Small tables with named rows and columns. After each table, cells are looked up by row and column.

kul =
cols = lep, gapofi, zilibid, foti, gavez
zitadar: [31.742, 8.030, -21.922, -11.851, -28.673]
volo: [12.535, 6.592, -71.408, 53.946, 19.869]
folapib: [-25.729, -40.088, -28.537, -25.892, 33.556]
legagut: [-11.885, -42.815, -65.343, 82.895, 79.229]
motetu: [-22.155, 29.822, 36.121, -5.174, -15.419]
mibe: [1.493, 26.674, 43.338, -9.713, -17.181]
tigo: [-20.449, 12.163, -74.712, 77.078, 18.596]
gipe: [-9.686, -34.152, -84.693, 75.486, 85.905]

tigo, foti: 77.078
tigo, lep: -20.449
gipe, gavez: 85.905
mibe, gavez: -17.181
volo, foti: 53.946
legagut, lep: -11.885
volo, zilibid: -71.408
legagut, foti: 82.895

boledi:
         lar  tufuri  lozeso  deradaf  lamupa  dimusam
lavin    165      38     109        8      85      195
kuv      130      38     109       42      51      161
zot      130      72     142       41      51      161
genakeb  164      37     109        8      85      196
dofupet  131      37     142       42      52      161
zazip    130      37     108       41      51      161
pab      131      71     142       41      52      160
vepizu   131      37     142       41      52      161
megazo   165      37     143       42      51      160
nebabir  164      37     108        8      85      195
gur      164      37     108        7      86      196
dege     165      37     109        7      85      195
kesegu   131      37     108       42      51      161
gek      165      37     108        7      86      195

lamupa of dege: 85
lozeso of kuv: 109
lar of nebabir: 164
lozeso of nebabir: 108
deradaf of kesegu: 42
lozeso of dege: 109
lamupa of megazo: 51
dimusam of genakeb: 196
tufuri of kesegu: 37

dab
          zini  nimev    lat
pufa     -16.6  -18.0   -8.6
nokazuv   15.0  -15.8  -16.0
nuri       8.3  -42.8   13.2
veros     15.9  -77.0   22.8
zuba       5.4  -29.9  -21.0
pova     -13.2  -35.3   33.0
serod    -51.2   37.0   69.7
podunu    -8.4   34.9  -89.8
puna     -16.9   34.8  -49.8
momu      27.8  -24.5    3.7
zimeza     0.3  -17.4   -9.4
ton      -18.6   33.5  -59.3

lat of momu is 3.7
lat of zuba is -21.0
zini of pova is -13.2
zini of ton is -18.6
zini of serod is -51.2
zini of nuri is 8.3
zini of puna is -16.9
lat of pufa is -8.6
nimev of nuri is -42.8
lat of ton is -59.3
nimev of podunu is 34.9
zini of veros is 15.9
nimev of ton is 33.5
zini of momu is 27.8
lat of zimeza is -9.4
nimev of pufa is -18.0
nimev of pova is -35.3
zini of nokazuv is 15.0

lep.csv
,kam,rumusan,rep,guvep,nisaf
dolabon,18,172,33,62,129
legu,57,185,77,97,89
fogep,26,189,63,104,61
leso,140,222,26,98,121
zod,110,169,87,51,130
teb,112,170,84,152,127

What is the guvep of zod in lep? 51
What is the kam of leso in lep? 140
What is the kam of teb in lep? 112
What is the kam of dolabon in lep? 18
What is the rep of teb in lep? 84
What is the rumusan of fogep in lep? 189
What is the nisaf of dolabon in lep? 129
What is the rumusan of teb in lep? 170
What is the nisaf of zod in lep? 130
What is the kam of fogep in lep? 26
What is the rep of legu in lep? 77
What is the guvep of fogep in lep? 104
What is the rumusan of leso in lep? 222
What is the guvep of legu in lep? 97
What is the rep of zod in lep? 87
What is the guvep of dolabon in lep? 62

kedo =
           bola  minodu    revi   senek  tofuva     lib
sedebu   -37.73   -9.94   51.28  -24.08   -0.28   -9.80
sokedo   -33.24  -51.03    9.43  -55.77   35.74   23.44
tuv      -19.25   32.30   23.59  -33.07    3.95   47.62
luz      -40.69  -23.99   -7.91    2.92  -32.43   10.36
zazume    49.96  -22.11   10.15    1.66  -17.43   -2.09
leguf     48.53    2.65  -41.92  -46.14   -6.31   36.82
fibanon  -40.22   46.53  -29.51   30.95   31.85    7.38
kadibig  -14.32  -16.75   -7.44   45.34  -51.12  -56.41

What is the tofuva of sedebu in kedo? -0.28
What is the minodu of tuv in kedo? 32.30
What is the bola of sokedo in kedo? -33.24
What is the lib of sokedo in kedo? 23.44
What is the minodu of fibanon in kedo? 46.53
What is the revi of tuv in kedo? 23.59
What is the senek of kadibig in kedo? 45.34
What is the senek of sedebu in kedo? -24.08
What is the revi of zazume in kedo? 10.15
What is the bola of sedebu in kedo? -37.73
What is the minodu of sedebu in kedo? -9.94
What is the senek of sokedo in kedo? -55.77
What is the bola of tuv in kedo? -19.25

boke:
|  | daza | bibifi | vovad | repemeb |
|---|---|---|---|---|
| laz | -0.44 | 0.40 | -0.41 | 0.49 |
| rogefi | -0.76 | -0.62 | 0.64 | 0.32 |
| feg | 0.36 | 0.08 | -0.32 | 0.45 |
| muleb | -0.22 | 0.34 | 0.70 | 0.42 |
| pum | -0.44 | 0.29 | 0.33 | 0.59 |
| nisoneg | -0.53 | 0.47 | -0.01 | -0.30 |
| lebif | 0.67 | -0.26 | -0.14 | -0.73 |
| babaso | 0.29 | 0.69 | -0.68 | 0.06 |
| pevudol | 0.45 | -0.12 | -0.03 | -0.37 |
| finam | -0.24 | -0.14 | -0.05 | -0.09 |
| lomogom | 0.48 | -0.51 | -0.06 | 0.55 |
| gon | -0.25 | -0.05 | 0.44 | 0.36 |
| murom | 0.04 | 0.12 | 0.61 | -0.58 |
| kosupab | 0.33 | 0.11 | -0.24 | 0.14 |

What is the daza of nisoneg in boke?
-0.53
What is the daza of muleb in boke?
-0.22
What is the repemeb of rogefi in boke?
0.32
What is the bibifi of rogefi in boke?
-0.62
What is the bibifi of gon in boke?
-0.05
What is the repemeb of babaso in boke?
0.06
What is the bibifi of lebif in boke?
-0.26
What is the repemeb of lomogom in boke?
0.55
What is the daza of pevudol in boke?
0.45
What is the vovad of babaso in boke?
-0.68
What is the bibifi of feg in boke?
0.08
What is the bibifi of pevudol in boke?
-0.12
What is the vovad of lomogom in boke?
-0.06
What is the daza of gon in boke?
-0.25
What is the repemeb of nisoneg in boke?
-0.30
What is the bibifi of laz in boke?
0.40
What is the daza of rogefi in boke?
-0.76

